Here are some numbered points:
(20, -33, -62, 23, -5, -38, 7, -41, -42, -30, -3, -25, 18, -11,
 10, -5, 16, -41, -47, -22, -2, -1, 50, -39) 0
(58, -36, -20, -69, 82, -7, 6, -41, 45, 7, -86, 90,
 -15, -48, -18, -70, 25, -63, 1, -109, 90, 11, -63, 9) 1
(53, 31, 18, -54, 22, 25, 57, -36, -23, 23, -18, 37, -13, 35,
 30, -75, 11, -98, 44, -67, 37, 42, 5, -63) 2
(-34, -10, 59, -37, -3, -18, -87, 81, 67, 24, 15, 5, 2, -9,
 17, 38, 29, 52, 56, -15, 6, 6, -68, -11) 3
(-27, 36, 0, 31, -23, -17, 21, 31, 4, -16, 15, -13, 10, 47,
 9, 2, -33, 32, -31, 22, -22, 0, 25, -20) 4
(-29, 21, 67, -36, 24, 38, -35, 21, 11, -3, 61, -36, 27, 48,
 101, 39, 17, 8, 69, 45, -23, 21, 43, -22) 5
(13, -2, 14, -7, 50, -7, 26, -9, -1, 5, 12, 6, -7, -12,
 -8, -28, -33, 1, 61, -16, 60, -45, -18, 49) 6
(28, 48, -9, -18, -20, 27, 110, -56, -64, 51, 9, -103,
 -42, 11, -19, 11, 24, -45, -29, 57, 62, 55, 84, -39) 7
(-16, -21, -40, -13, -1, 18, 9, -21, -28, 5, -3, -3, 0, 17,
 -43, -30, 32, -35, -21, -15, 38, 3, -23, 31) 8
(17, 19, 20, -12, 12, 8, -37, 3, 23, -13, 69, 3, 12, -45,
 32, -19, 10, 43, 37, -14, -43, -4, 35, -25) 9
(-30, 24, 29, 5, 19, -72, -23, 127, -45, -31, -12, -5, 13, -12,
 -34, -43, -19, -13, 60, 31, 49, -48, -36, 77) 10
New points follow, each followed by the numbers of its two nearest points above, looking only along the 3 directions in which the numbered points spread most, nearest first.
(-53, -14, -78, -25, -25, 44, 74, 36, -64, -62, 121, 5, 40, 79,
 -35, -34, 40, -26, -13, 79, 1, -3, 1, -42) 4 0
(-23, 4, 36, 23, -32, -47, 1, 9, -36, -2, 81, -10, 30, -4,
 9, -6, 0, 43, 12, 58, 37, 7, 5, -2) 4 9
(-26, -29, -38, -22, 52, 0, -59, -5, 13, -1, 41, 78, -39, 37,
 -75, -70, -46, -85, 12, -59, 55, 30, -31, -18) 6 8
(-33, -33, 95, 4, -52, 49, 6, 2, -77, -31, 11, -38, 22, -57,
 34, -51, -41, -4, 39, 32, 23, -14, 1, 11) 4 9
(13, -53, 43, 53, 6, -21, -72, -15, -14, -5, -38, 37, 10, -91,
 13, -19, 53, -40, 14, -27, 21, 46, 7, 35) 6 8
(-23, 48, 22, 23, -65, 28, 11, -32, 8, -14, 7, -15, 17, -29,
 -5, 2, -25, 43, -32, 48, -74, -11, 2, -38) 4 9
(14, -18, -36, -28, -13, -6, 77, -17, 8, 33, -36, -35, -19, -10,
 14, 16, 0, -16, -42, -11, -3, 8, 2, 25) 0 8
(0, -60, -11, -34, 14, -7, -26, 38, 118, 28, -6, 65, -24, 36,
 -39, -59, -33, -35, 23, -75, 11, 16, -52, -25) 6 1
(-14, 14, 2, 29, -35, 34, -6, -96, 17, 40, 0, 39, 12, 16,
 30, 38, -33, -48, -38, -73, 22, -36, 6, -11) 0 2
(39, -62, -4, -26, 25, 35, -55, -29, 50, -34, 20, 66, -14, -13,
 -22, -2, 13, 34, 16, -22, 7, 26, -58, -19) 6 9
(42, -14, 26, 58, 23, -12, -20, 22, 27, 25, -106, 18,
 -36, 8, -52, 74, 20, 11, -33, -28, -46, 52, -41, 52) 6 8
(3, 3, 30, -15, 0, 16, -29, 29, -91, -10, 84, -58, 4, 27,
 -5, -79, -17, -37, 26, 13, 32, 20, 48, -14) 4 0
(-60, -41, 3, -1, 16, -22, 1, 11, 39, -25, -28, -19, 3, -58,
 16, -36, 17, -42, -3, -5, 24, 26, -28, 32) 6 8
(4, -31, -39, 9, 40, -90, -82, 66, -36, -7, -5, 38, -30, -48,
 -55, -63, -10, -30, 75, -65, 63, 3, -72, 26) 6 10
(-1, 1, 6, -34, 16, 27, 47, -30, -29, -14, -18, -6, -18, 31,
 51, -31, 6, 25, -23, 16, 34, 43, 18, -15) 0 8
(12, -7, -50, -55, -61, 2, 51, -78, -24, 58, -25, 29, 19, 85,
 31, 60, 22, -5, -54, 12, -50, 48, 3, 18) 0 8
(-1, 13, -49, 37, -18, -30, 0, 30, -24, -49, -13, -37, 32, 31,
 -51, 3, -32, 29, 2, 35, -17, -41, -23, 64) 10 4
